The rows of Z fall into several groups, which share some directions, and each row is roughly a mix of its group's hidden directions, except some rows that fit no group.
Z:
[[ -1  18  14   5   2  -2  15 -14 -11  26 -18 -26 -14]
 [ -3  -2  18   8  22  -2  -6 -18  15  31   7 -22   6]
 [ -5 -12  21   3 -26 -11  11 -11  20  19  18   2  15]
 [  3  -9   1 -29  11   0 -21 -17 -13 -21  -5   1 -24]
 [ -1 -26   5  17 -29   8  21   3  -9  15  18   1   6]
 [  3  -1 -10   1   1 -21 -14  -9   4 -23 -20  32 -15]
 [ -1  24  -2 -11  13  -5 -17 -36  -4  -5 -20  -4  -4]
 [ 13  -3  -4  10 -33   8   4   0   0 -24 -14  23  15]
 [ -2  16   0 -15   2 -20 -13 -20   7 -20 -27  10  16]
 [-11  -6   0 -11 -17 -20 -14   2   6  -9   6  34 -22]
 [  0  -1 -24  11  -3  28   9  17 -13  21  20 -13   2]
 [ 17  21   3   6   3  -2  -1  -4   6 -22 -22 -34   3]
 [-10  14   4  -5  32  17   3  -5   6  22   8 -28   2]
 [  3 -28  -1 -13  11  30   8  -6  18   2  12  -3  21]
 [ -5 -16  36  -1  -7 -18   6  -2  25   8  -1 -16  -7]
 [  7   7 -23  -8   5  27  -2   4  -2  -3  -8 -38   3]
 [-21  12 -21 -14  16  26  -4 -18 -14   1   8  15  -6]
 [ -4 -10 -14   6 -32 -16  -7  -3  -3 -16 -14  29  -4]
 [ -4  22  -4  -6  29  19  10   4   5   4  -4 -31   8]
 [ 23  10  33  -9  18  -7 -10  -7   7 -17 -12 -14  -5]
 [ -9  -3 -20  14  10  36  13   4  -1  16  18 -10  -2]
 [  9   4  15   7  -8   3  14  14  18 -13  14 -39   0]
 [ 14  -1   6  -5 -12 -22  11  -1 -19  -3  10  35  18]
 [ 13  -8   6  -1 -18 -30 -12  -1  -6  -8  -2  36   1]
 [  1 -13 -14   6  18   8 -12 -29  30  -8   6   9  13]
 [-12  20 -15   4  32  21  -2   8 -17  13  15  -2  -5]
 [ 10   2   8   7 -35  11   8  -2  -3  23  23  11 -14]
 [  0 -37  -2  -6  -1  21  -2  -8  13  -1  13  21  19]
 [ 31  -6  26  -4  22   2  -9   7  -4  13   3 -24  -1]
 [ -5 -21   7  22 -23 -18 -18   3   6   0  21  17  -6]
 [ -4 -21  -5  11  18  20  13  26  -2   5  21 -17 -10]
 [-13   2  13   2 -33 -14   2  22  -4 -10   2   9 -25]
 [ -5   0 -12   1  30  29   5  -8  12   9  13 -22  11]
 [ 10  15 -14  -2   7  21  -2   5 -23 -16 -24 -24   7]
 [ 20   5  14  13   6   6  -4 -15  16 -13 -15 -35   9]
 [  0   1 -22  -3 -32  -3   8  -7  -3 -13 -11  22  24]
 [-12 -23  -9   3 -13  12  24  22   4   9  12 -22  11]
 [  0  42   7  17  12  -5   4 -11  12  12  -9  -4  13]
 [-10 -16  -1   0   0  17 -15 -10 -10  26  20  20 -21]
 [-15   7 -40  -5   6  22  -8  12  -9 -13  -8  -1  -5]
 [ 10 -21   3   0 -34 -14   6  -5  -1 -16  -5  28  -3]
 [  0   6  29  -7  -4 -20  16  10  28 -17  -7 -10  10]
 [ 38  -6   5   8  -5 -12  -5  15   4 -24 -17  -4  11]
 [ 11   6 -39   6  11  22  -1  10 -18 -11  -1  -3  10]
 [  6 -26   4 -14 -28  -6  -1  -7   5 -15  -7  24 -19]
 [ 10   8   9  10  -4 -29  -8 -30  -8  -9 -23  11  -7]
 [ -2  13 -25   0  -4  34  17  12   3   2  14 -11  15]
 [  9  -6 -12  -3 -12   6  -3   9 -15 -23  -3  41   1]
 [ -5  24  15  -8  30   8  -3  15  14 -10  18 -17  -8]
 [-11 -12  15  12 -22 -30  -2 -11  13  13   7  19 -12]
 [  0  -7  -8  26 -13  -4  -5 -19 -21  27   2  20 -10]
 [  4  -5  -7  27   4  10 -23  17 -25  -7   7 -12 -21]
 [ 28 -22  11   0 -17   0  22   6  20 -18  -1  -2   8]
 [  5  -1   4  -9 -16   5   2   5   9 -44 -18   1 -16]
 [  5  15  -2  -6  14  15   5   1   6  10   1 -44  13]
 [  2   6  10  10  33   7   7  20  19  -4   7 -11 -26]
 [ 21 -23  -3  -2  19  -7 -29 -14  21  12   1   6   0]
 [  1  23 -13   6  -2 -21 -10   3  -1 -12 -18 -16 -31]
 [  0  -6 -12  14 -19   8  18  40  -3   1  17  -7   3]
 [-10   7 -22 -11 -16  16  -8  -1 -28  21  16  15   0]
 [ -2   1  11  24   7 -25 -14  -5  -8  -1  -8  13 -34]
 [ -3  29   4   1  10 -25  10  16  -8 -20  -9  17  16]
 [ 11   6   8  16  15  -7   7  -6  16  -1 -17 -40   3]
 [-13  -4 -22 -21  -1  16  -1  -2 -16   0 -16  -7  33]
 [ -6 -14   0  -8  -3   5   7   7   3  18  29  38  -3]
 [-17  -3   1  -8  18  29  10  -2  -6  19  28 -12  -5]
 [  6   4  -7  12 -32 -10 -18 -20   2  -5 -23 -17  10]
 [ 11 -11 -25   0  24  22  -6  -9  22 -11   1  -8  15]
 [  8   2   3 -12   3 -15 -10  -9  -7 -35 -12  30  -6]
 [  1 -26   4   5 -11  20  28 -11   2  21  12 -12   9]
 [  7 -14 -11   8  -5  23  -3  -2  14   9  10 -36 -19]
 [-12  20  18  11  17 -30   2   4  -8   4 -10 -18 -18]
 [-16   7   6   7 -32 -25   1   5  -1 -16  -2  25  -9]
 [  7  15  -6  -1  21   2  -3  12   3 -28 -13 -33  -2]
 [  6  -7  10  -8 -24 -26  11  31 -12 -12   5  10   7]
 [  9  14  14  -8 -30 -17  21 -15  17   2  -7  18   5]
 [  0 -19  17  18 -25 -14   2   8   5  31   9   3  -1]
 [-10 -10  -7   0  19  22   0  25 -13   4  22 -25   1]
 [ 12  -1  20   5   2 -36  -4  -3   9 -21 -23   9   4]
 [ -1  18  -9 -23  26  -9 -23 -10   6 -14 -12  16  -7]
 [  9  15 -16   7  29  11  11  11  -1 -24  -7 -23   6]
 [ -5 -34  -1  -1   2  11  -4  12  15 -21  21   6  20]
 [ -3 -27  17  11   2   0  -5   6  -6  27  18  -4 -26]
 [-14   9 -26   0  -5   7 -13  -6 -23  22   2  24  13]
 [  4 -10  14  15  21 -10  -1   1  -5 -30 -16  14 -24]
 [  1  23 -20  -2  25  -4 -12 -17   4 -11 -22   1  19]
 [  7  19  22   5   1 -30  -8   8  26 -16  -9  -2  -4]
 [ 15   2  15  -8   3  -9   5  -3  27 -34 -18 -11   5]
 [ 11 -17 -12   4 -29 -12   0  22  -9 -12   5  27  -1]
 [  4   1 -18   6  -5   6  -8   5 -23   4  -3  26 -35]
 [ 20   3  -5  -7 -19  24  15 -23   5  -3 -26 -11   1]
 [ 13  -5   4  18 -16 -14  -8 -13   8 -18 -16  14 -31]
 [  4  11  -1   2  20  19  20   9   5  12   2 -35  15]
 [-18   0 -19 -12  -6 -21  -8  -5  -6 -22 -31  12   5]
 [ -2  -9  10  -7 -22   4  12 -10  18   5   4 -21  35]
 [-11  27  10 -19  19  -6 -29 -10  -6  17  -1   2  -6]
 [-11  -3 -13  -2  25  16  -1  19 -27   6  21   2 -16]
 [ 13 -17   7   8 -31 -25 -10   3  -7  -7  -8  24  -5]
 [  2  19  16  -3   6  -5  17 -11  15  17  -6 -37  -2]
 [-27  10  12 -14   3  -1  21 -28  22  11  -1  -1  -5]
 [ -5 -24 -14   2 -24   5  -3   4  -7   1  11  35 -14]
 [ 14  17  -6  -6   9 -19  -9 -11  20 -27 -23  10  -3]
 [  2  -5 -12 -12  28 -14 -16   6 -15 -27 -20  -5   4]
 [-11  31   0  -7  24   1 -12  16 -25  11   4 -10  -6]
 [ 15 -27   4   3 -31  -2  -2  11  -1 -24   0  16 -12]
 [  1   8  -6   4  27   5   1  24 -20 -15  -1  -1 -31]
 [  7 -16   4   3 -28 -23  -8  13  -1  -6   8  31  -9]
 [-17 -15 -18  -2 -21  -6  -7  -1 -12   4  12  36  -8]
 [ -5  17 -13 -17  28  17   5   9 -12  11  -4 -25   9]
 [  7 -11  12  11 -32 -24  -7   4  -9 -13   0  25  -5]
 [ 15   4  22  -9  28  13   6  -3   9   9   0 -32   1]
 [  6  16 -11   5 -16   1  -2   2 -34 -14 -27  12 -10]
 [ -8 -30   9   5  -6 -10  -1  10   8  26  -2 -30   4]
 [ 21 -17  -2   3   0  17  16  25   5 -13  28  -2  11]
 [-17 -15 -14  -3 -19  19  18  19  -9  16  23   0   6]
 [-18  17  24  -2 -24 -17  11  -7 -16 -13   2  18  -9]
 [ 10 -22 -20  -1   5  26   4  -7  -7 -27   6  12 -17]
 [ -4  -9  22   1  25   5   1  24  -1   6  24  -6 -24]
 [-19 -30  16  12   8   7   9   9  -3  10  15 -24 -12]
 [ -2  -9  18   0  -6 -28   4  -7  35 -20   1   3  10]
 [  6 -37  12  12 -13   8   4  14  22   6  14   9  -6]
 [ 20 -30  14 -14  -9   5   6  13  19 -10  15   6 -16]
 [-18  16 -21  -1  26  24  -6  11  -9   3  19  -9   3]
 [  1   0   8  11 -31 -28 -11  -8   2  -8  -3  28   9]
 [  9  10  16  -6 -24 -10  -3 -18  -2  -7   5  35 -14]
 [-21 -11  17   5 -13  -7  16  -3  -9  37  13   0  -9]
 [ -9  25 -20 -20  21  14 -14  -9 -16 -11  -2  13   2]
 [ 17 -19   7   4 -24 -23   1   6  24 -13  -2  20  -2]
 [ -3  -3   9  -6 -28 -24  -3   7 -15  -5   2  32 -14]
 [ -7  15 -10 -14  23  -1  -7 -26  -9 -27 -17   9  -4]
 [ 16 -21  -4   2 -25   3  -4  13 -18   1  17  25 -14]
 [ -7   8 -13   2   4  28  -2   1 -17  29  24  -2 -14]
 [-14 -20 -21  -3 -29  10 -10   1 -15  17  10  17   7]
 [  1   1  25  -2 -13 -32  -7 -16  -4  -3  -7  26 -13]]

Here is one row of each group, with its name. Which group are the others in?
[ -3  21   4   4  26 -26  -5   1   2 -15 -19  -9 -22]  A
[  3  -5   6 -12  -2 -14  12   3  -6   8  32  36   9]  B
[  2   1  38 -16  -2 -19  -5  -4  17   0  -3 -20 -14]  U

[  5  28  -1   1  -3 -16  -2 -11 -10 -12 -37 -15  -4]  A
[ 27 -11   8   5  15 -19  -8  -5  34   2   4   3  16]  B
[  5  20  15   1  11   3  24  -3  23 -13 -10 -27  13]  B
[  4   9  12 -14 -14 -19 -10 -35   3 -12 -19  10  -6]  U
[ 19  14 -23  11   7 -11   1  11 -16 -25 -19   3  17]  U
[-13  19   0 -26  12   8 -18 -22   2  11  -8 -24  -2]  U
[ -6  13   4  14  23  -9 -17   5  -3  17   6 -35  -9]  A
[-28  22 -23   0   1   2  -5  13 -14  18 -15 -11 -10]  B
[ -2  20  13  -2   8 -21   6  -5  22 -15 -24 -15  19]  U
[  8  18 -14  -9  31  14   0  12 -22  -1  -3  17 -17]  A
[ -5  18  -6 -16   1 -23   3   8  -3 -30 -20  17  14]  A
